(in the rows, 128 means zero)
Named turns come first, each shown by rows before and after it. Which turns, in which order, take the first row of each pair that follows to the second? Write the first one first, as in the answered first pair.
E (before => after):
[126 138 158 121 139 122 154 163 107 126 131 117 134 100 127 138 100 131
 128 122 116 109 151 152 103 114 106 125 136 150  86 102 134 156] => [138 138 161 120 142 132 145 157 121 129 144  97 123 132 151 122 119 135
 161 110 119 102 156 156 101 113  99 119 142 141  90 107 127 146]
[148 160 137 115 110 126 142 148 151 138 118  65 130 113 166 126 133 142
 209 126 153 114 137 127 124  93  98 129 149  98 142 142 148 128] => [135 170 120 120 119 111 157 154 155 136 101  70 139  82 140 123 127 136
 182 139 171 129 140  97 141  90 114 133 147 110 149 145 151 116]
[ 78 117 126 165 162 139 121 139  89 146 136 154 129 178 130 127 134 161
 121 126 136 145 152  60 143 130 133  93 113 122  91 148 113 152] => [ 80 118 131 166 159 140 127 141  82 145 131 159 132 167 124 135 130 159
 114 126 135 143 150  61 141 130 128  96 115 124  84 145 114 158]
[107 167 106 124 114 128 132 124 141 139 109 109 162  58 123 147 120 117
 102 157 133 118 162 122 124 131 122 122 141 136 151 151 196 102] => [112 155 124 115 100 136 123 122 123 139 111 133 169  69 131 169 111 121
 105 146 107 111 157 153 107 130 103 128 140 132 130 142 201 130]
L (before => after):
[143 137 137 176 113 108  81  80  92 132 178 167 110 152 149 113 145 105
 175  96 110  90 140 145 139 171 117 101 133 132 170 121 122 108] => [143 136 137 178 117 107  83  79  92 130 179 160 107 154 149 113 148 104
 180  97 114  92 145 140 138 169 116 101 132 132 172 123 120 104]
[132 143 137 117 144 102 139 149 118 103 125 120 139  99  88 118 117 129
 123 166 126 138 134 105 127 119 120 133 127 139 135 124 152 116] => [125 137 143 118 142 101 136 146 113 106 123 133 136  99  83 130 110 127
 116 169 119 138 131 113 121 123 118 138 128 142 123 123 154 131]
[128 130 123 132 138 134 142  98 135 130 132 134 117 162 155 133 138 138
 139 111 122 116 137 134 108 125 121 123 117 137 129 134 102 163] => [133 138 123 116 129 132 131 103 144 127 127 133 119 153 161 133 144 130
 144 107 120 117 124 145 104 121 116 125 128 136 135 137 106 157]
[140  99 134 135 112 157 151 116 131 162 146 178 136 148 146  82 139 111
 145 110 151 137 132 125 139 154 156 129 128 162  86 138  99 120] => [151 105 133 118  95 157 140 122 142 162 139 178 135 140 152  82 150  99
 153 101 143 139 109 141 139 155 149 137 146 156  99 143 108 117]
B (before => after):
[148  99 134 121 138 173 129  82 159 150 138 136 107 177 120  74 131 139
 109 134 114 136  98 154 118 182 147 116 123 134 122 169 109 111] => [151 101 134 111 129 169 125  86 163 146 125 144 109 163 119  82 134 135
 102 131 112 141  84 163 116 185 140 126 135 133 124 175 111 109]
[118 122 132 167 128 137 157 136 114 125 140  96 131 122 141 127 108 127
 157 112 123 112 155 135 108 128 123 129 133 123 138 126 119 135] => [110 127 132 155 124 127 155 132 106 122 122 135 140  95 116 144  96 104
 116 119 105 125 137 147 115 134 130 145 132 134 136 124 121 147]
[140 119 153 102 111 170  91 103 141 124 156 154 107 177 160 122 154 129
 148 108  92 121  99 192 121 139 121 136 132 117 113 130 119 153] => [126 104 155 124 124 173 102  91 127 132 165 167 104 191 153 120 146 138
 132 112  94 120 120 175 122 142 135 132 112 131 103 123 110 162]

Each pair is two turns apart.
[111 123 126 137 128 123 105 124 110 111 135 154 131 120 138 154 156 144
 118 106 112 135 101 160 102 151  98 153 118 130 133 135 134 141] => [107 131 103 146 142 122 115 119 142 111 146 114 119 136 142 115 178 141
 133 110 144 136 113 129 124 154 119 138 123 130 162 153 124 108]
E E
[153 145  94 114 101 146  93 158 124 129 146 103 167 139 138 133 133 149
 184 125 127 127 133 132 145 126  93 132 138  98  92  62 117 134] => [160 153  95  99  85 142  88 157 120 122 132 127 172 118 128 144 130 134
 162 127 116 136 110 146 148 129  94 143 145 102  92  65 118 133]
B B
[147 129 151 108 119 136  87 133 121 144 102 108 139 144 137 141 133 120
 154 131  99 126 122 154 131 128 109 116 178  87 122 139 134 137] => [111 126 137 130 144 125 104 126 102 150  99 148 149 120  90 150 110 115
  88 157 107 148 139 115 155 130 143 123 146 113 111 129 119 147]
L B
[156 134 151 154 119  95 131 132  88 121 105  99 145  80 118 132 140  94
 127 194 165 147  92 101 147 148 103 129 164 112 141 146 128 131] => [145 119 160 187 134  97 144 130  68 125 116 101 148  96 110 136 126 114
 121 197 163 138 123  91 142 146 102 121 144 122 119 130 123 147]
B E
[115 109 118 148  98 130 161 140  83 109 161 103 127 157 114 147 120 176
 160 125 118 106 154 133  99 141 105 101 118 128 107 104 119 131] => [130 119 117 123  85 124 152 148 100  99 147  90 128 143 126 148 131 170
 179 117 119 106 134 150  92 135  90 103 144 115 123 112 130 126]
B B
[122 120 134 152 141 112 161 122 127 123 139 151 150 101 121 142 104 145
  94 124 133 137 126 117 143 118 134 146 117 134 119 116 125 121] => [148 122 148 127 120 121 144 129 135 115 139 133 147 114 155 142 121 149
 142  98 120 122 112 157 126 116 101 140 138 110 124 116 140 126]
E B
[100 156 129 136 138 114 159 138 134 117 119 128 115 112  98 109 139 119
  97 142 141 145 134 104 148 138 144 129 115 148 144 132 117 105] => [ 99 139 144 154 145 117 162 132 109 126 128 141 117 130 101 121 126 132
  93 138 129 139 148 108 138 135 138 127  97 154 114 120 117 128]
B L
[110 139 121 137 141 122 146 134 118 140 111 149 154  83  89 144 109 122
  71 155 140 134 149  90 141 114 144 134 120 146 142 133 132 133] => [138 129 150  99 100 138 116 130 117 133 114 171 153 100 123 166 121 118
 104 122  92 120 111 171 114 120 103 145 143 124 126 131 143 159]
L E
[150 142 119 157 142 132 116 107 148 110 143 125 117 140 115 101 124 125
 116 120 139 126 126 121 127 145 142 130 121 131 159 149 123 106] => [156 143 118 150 142 132 113 112 150 105 137 126 120 136 117 102 127 125
 118 119 139 129 122 124 125 143 135 130 128 126 162 152 128  99]
B B
[146 142 104 121 131 123 115 125 148 130 119 107 124 125 138 109 150 114
 142 143 133 128 124 125 119 120 135 129 147 114 157 165 135  99] => [132 133 100 144 154 124 133 123 136 136 130 102 130 128 125 108 136 131
 137 152 143 125 155  91 121 116 144 124 124 124 146 150 129 102]
E B
[121 102 156 142 129 127 138 147 115 133 117 161 136 127 116 152 104 140
 112 134 126 149 129 138 114 122 122 140 104 127 103 115 123 147] => [123  96 156 154 138 128 143 143 117 134 130 138 129 145 129 141 111 160
 139 131 139 144 145 128 108 118 118 128 101 126 105 113 120 144]
B B
[103 133 121 136 130 121 139 138 108 120 115 150 147 107  82 144 118 116
  87 147 103 153 126 108 143 121 137 145 120 151 111 120 124 148] => [109 151 103 137 143 111 148 151 128 120 115 105 143 109  94 121 130 120
 116 152 138 152 140  77 148 112 141 130 133 148 141 128 126 114]
L L
[122 129 138 138 111 156 146 108 166 147 139 110 132 178 172  90 126 140
 111 126 130 144 138  64 134 130 131 115 132 120 148 127  99 119] => [138 134 144 104  79 159 124 110 171 136 125 132 139 156 178 103 136 119
 109 116 109 143  96 112 127 135 114 131 155 110 151 134 112 126]
L L
[114 123 145 135 129 140 131 128 116 136 150 145 138 124 147 150 117 127
 153 141 129 105 147 140  96 110 132 140 135 115 122 123 113 123] => [107 121 144 140 134 141 131 124 117 138 150 160 137 126 139 152 111 125
 137 147 128 107 147 131 103 113 141 139 129 120 116 124 105 128]
L B
[139 129 143 135 173 129 141 154  88 108 112  55 142 148 144 119  96 136
 186 144 181  96 172  81 130 123 120 111 121 111 151  95 136 123] => [136 154 137  82 132 107 122 153  93  91  61 128 156  69  93 146  87  80
 111 158 154 137 101 122 145 129 131 151 144 121 162 108 148 124]
B L
[120 136 126 162 163 156 135 155 127 132 131  68 145 107 138 137 105 161
 128 132 154 119 210  65 117 113 123 124 102 124 134 109 122 132] => [141 151 127 133 142 151 119 169 142 120 118  51 149  91 157 131 120 153
 157 124 154 114 184  89 109 110 104 124 135 109 153 120 140 115]
B B
[106 149 102 131 154 114 154 177 116 133  93 119 140  66  81 157 124 140
 116 150 166 144 148  73 128 112 120 146 146 149 142 132 156 119] => [127 127 138 130 144 134 139 179 101 134 111  96 139 110 130 171 131 173
 182 119 144 107 157 116  88 101  69 137 152 131 121 117 169 146]
E B
[129 156 114 110 114  87 150 175 142 116  94 105 157  58 145 141 118 138
 139 140 134 137 125 130 112 114 102 152 167 109 155 115 178 120] => [110 125 140 153 137  99 164 166  99 137 123 128 158  99 141 163  95 170
 131 139 113 119 168 121  96 113  99 146 122 125 101  81 167 165]
L E
[132 130 112 126 134 124 102 123 132 122 132 106 130 167 148 118 144 141
 116 118 118 129 139 131 138 138 133 119 110 143 138 163 103 127] => [117 137 114 126 138 110 113 131 122 122 112 134 146 130 113 140 126 136
  78 133 114 142 134 123 141 133 143 133 102 155 136 155 112 135]
E E
[ 85  76 121  55 118 117 123 157 193 131 131 135 122  91 135 109 117  77
  88 122 140 134 119 176 143 150 132 129 114 141 132 181 142  86] => [ 64  74 113  94 152 117 151 164 179 143 142 114 125 100 125 100 104 105
  91 142 171 131 165 117 146 138 149 113  91 156 126 166 141  81]
B E
[144 124 131 137 116 152 103 111 133 123 161 111 114 168 149 109 163 142
 131 113 129 122 133 145 128 136 130 123 123 123 136 146 102 114] => [117 143 114 143 125 125 124 128 114 120 130 136 134 107  97 130 137 129
  71 148 144 147 136 108 144 135 155 133 115 148 137 139 112 110]
E E
[133 138 100 119 122 135 115 110 102 125 150 158 122 118 109 170 131 121
  90 148 129 120 127 142 126 148 139 128  99 168 108 126 157 159] => [155 137 108 108 110 146  97 109 115 117 163 131 112 140 147 161 145 126
 139 125 120 103 121 168 109 147 118 122 117 151 115 134 158 155]
E B
[ 83 117 101 147 137 114 116 105 123 145 137 159 110 140  92 131 115  83
  62 142 148 144 160  87 152 150 178 110 103 155 115 157  75 119] => [107  88 143 136 111 137  92  99  97 147 151 187 109 176 130 163 118  97
 100 108  97 119 145 159 117 150 137 113 102 142  74 141  79 168]
E E
[162 162 125  92  90 142 146 144 163 158 153 118 139 109 131 132 108  97
  77 144 105 122 156 124 141 137  87 149 120 100 161  98 166 185] => [156 143 130 122 108 154 149 134 156 169 179 110 128 156 143 123 105 115
  95 139 105 107 181 114 135 139  89 135  99 107 143  93 147 191]
E B
[126 117 148 133 129 149 129 129 100 128 124 147 127 133 133 152 106 151
 129 131  98 135 130 156 111 116 115 122 118 112  91  92 120 162] => [145 132 138 117 126 154 121 133 137 121 134  99 115 150 164 117 135 146
 176 119 121 127 125 148 116 117 111 106 146 100 129 110 117 124]
B E
[132 157  88 101  93 100 108  79 171 111 126 133 107 115 113 122 159  70
  79 121 118 161  76 128 140 141 150 137 140 142 157 184 108 120] => [103 154  77 145 130  88 147  94 155 120 129 105 117 117  96 115 139  93
  76 149 155 160 132  61 145 128 168 121 111 159 152 167 110 113]
B E
[115 125 134 152 179 136 123 129 101 129 108 130 125 144 118 141 109 156
 111 105 130 122 155 151 115 127 141 136 123 126 111 125 116 146] => [123 126 128 151 187 138 122 126 112 130 118 109 120 157 133 118 120 159
 124 103 140 118 157 138 122 127 147 127 128 121 123 136 113 133]
E E
[ 89 104 124 196 127 126 150  91  87 156 152 137 140 158 113 140  97 160
 120 187 144  97 187  78 142 142 161 111  86 151  57  79 100 142] => [139 105 140 151  91 151 106  93 122 142 163  88 120 200 194 120 145 162
 218 140 128  64 152 148 113 142 109  98 134 109  81  97 111 129]
L B
[113 129 122 165 158 106 157 152 104 136 132  99 145 106 108 144  96 155
 139 151 140 121 168  88 109 115 129 116 123 151 116 103 154 126] => [147 117 151 122 113 133 109 132 110 129 142 124 123 142 151 154 128 143
 171 109  91 107 115 183  93 129  93 122 145 125 101 119 147 149]
L E
[130 112 139 172 155 142 143 133 102 146 152  91 118 161 156 120 113 158
 164 135 145  97 171 107  98 107 114 113 115 138 125 101 127 128] => [141 163 113 106 120 113 133 151 139 123  95 110 132  67 128 123 124 103
 125 153 152 133 104 121 124 107 121 141 164 131 179 127 149  86]
B L
[113 117 131 138 130 139 132 117 127 133 144 110 106 162 106 104 130 119
 131 129 140 110 135 110 136 136 155 135 126 126 117 142 107 125] => [128 140 131 104 110 128 125 134 136 118 118 113 115 119 105 120 134 101
 129 127 139 120 100 133 135 129 136 140 153 118 139 147 129 112]
E B
[129 136 132 155 123 126 138 152 134 116 135 112 137 143 113 121 118 134
 145 134 119 115 138 128 141 135 125 125 127 124 132 126 142 121] => [130 143 133 142 120 130 139 159 137 110 128 113 142 134 114 122 118 127
 145 133 119 118 125 132 137 134 121 128 133 121 136 129 145 116]
B B
[131 165 132  98 110 109 123 129 154 124  89 118 112  86 121 170 121  95
 143  99 118 140  95 134 112 112  86 143 174 136 146 105 149 116] => [107 150 135 150 146 105 156 132 123 139 102 115 124  91  97 178  89 127
 130 120 135 133 149  79 110 102 100 126 136 155 117  78 143 131]
L E
[119 128 133 111 108 128 109 120 140 124 128 153 120 122 130 140 119 117
 102 123 109 133 102 162 127 147 123 142 129 119 132 135 125 135] => [118 134 116 135 139 126 128 127 155 131 142  97 113 141 138 111 126 132
 130 128 147 126 141 108 135 141 139 121 126 121 151 142 119 104]
B E
[103 126  94 143 172 134 125 160 105 134 148 112 168 137 113 135  87 130
  64 106 168 136 128  65 150 104 143 168 128 151 132 102 117 167] => [114 126  93 146 175 138 124 167 118 136 157  73 165 159 137 123 102 139
 108  98 180 127 141  58 140  98 133 154 134 142 143 105 116 154]
B B
[108  95 161 118 138 151  91 111 115 168 149 111 150 207 148 137  85 137
 146 136 125  92 138 203 135 107 115 120 115 106 100 123 128 199] => [ 88 129 110 130 177 129 120 121 154 166 138  65 148 180 119  85  93 119
 116 171 193 122 160 113 182 109 169 107 116 120 156 147 118 130]
E E
[ 97 140 121 133 117 148 137 121 107 124 106 171 129  72 131 112 145 149
  93 135 131 135 141 116 141 113 154 113 116 152 144 101 121 158] => [101 151 108 130 119 146 140 126 123 125 106 143 127  71 141  97 155 150
 113 138 152 131 143 103 144 110 156 106 124 144 164 109 122 135]
L L
[136 146  96 101 111 122 135 131 174 119 137 125 106 139 123  77 126 115
 126 133 139 151 158 125 134 142 151  92 140 130 169 140 113  49] => [135 151  97  92 102 120 130 132 172 114 126 143 112 123 112  83 123 106
 110 133 127 159 149 132 136 141 151 100 140 134 170 143 117  54]
B B
[138 151 123 158 161  95 139 138  99 107 132 130 121 134 162 148 132 125
 138 129 118 121 136 139  79  92 134 136 137 115 129  98 119 134] => [134 156 114 157 169  96 144 138 110 106 131 116 117 130 159 133 139 124
 135 134 133 125 138 124  86  94 142 131 138 115 141 104 114 117]
E E
[140 147 154 105 123 117 121 140 127  93  88 117 114 111 100 185 149 115
 136 108 114 128 151 149 160  83 101 140 139 136 152 112 147 152] => [151 145 145 109 131 126 119 133 146  94 104  86 100 141 123 158 169 117
 163  96 121 118 158 142 165  86 105 128 144 131 167 121 140 130]
E E
[167 130 126 104 120 154 133 161 170 139 140 103 123 108 155 102 109 174
 162 146 127 119 152 144 102 122 104 118 122 156 106 137 133 138] => [169 121 138  99 109 157 129 155 158 139 137 130 126 109 152 118 106 171
 147 141 110 122 140 167  96 124  98 121 119 158  93 132 137 153]
L L
[158 137 127 147 145 133 105 122 112 123 132 106 109 155 139  84 164 156
 163 118 131 105 129 145 111 126 132 104 137 102 142 125 127 111] => [167 147 124 121 124 126  96 126 120 113 113 127 117 124 131  98 165 132
 149 119 122 117 100 167 114 130 123 119 152  98 151 133 136 107]
B B
[129 130 115 120 107 144 120 127 126 110 135 157 146  93 111 150 125 136
 106 133 115 125 135 155 133 133 139 135 128 131 120 139 130 154] => [138 141 101 130 122 142 131 142 142 111 143  95 140 108 136 125 136 150
 144 130 148 114 158 124 133 129 138 115 136 124 149 149 131 122]
B E
[136 159 151 116 138 160 119 149 122 138 138  86 169 159 149 159 113 170
 130 145 144 116 166 141  69 125  96 106 124 122 110 119 137 108] => [139 145 160 111 127 171 105 130 111 141 142 124 166 170 145 167 116 162
 108 135 116 119 152 172  76 133  99 119 118 123  93 120 125 124]
B E
[121 143 130  95  98 126 126 124 133 138  99 105 146 158 180 135 129 146
 134 108 126 117 113 161 106 116 118 137 131 125 126 117 150 115] => [101 144 113 127 133 116 151 128 128 145 105  93 155 161 155 128 117 154
 121 128 155 122 151 100 122 112 141 131 109 139 130 113 144 102]
L E
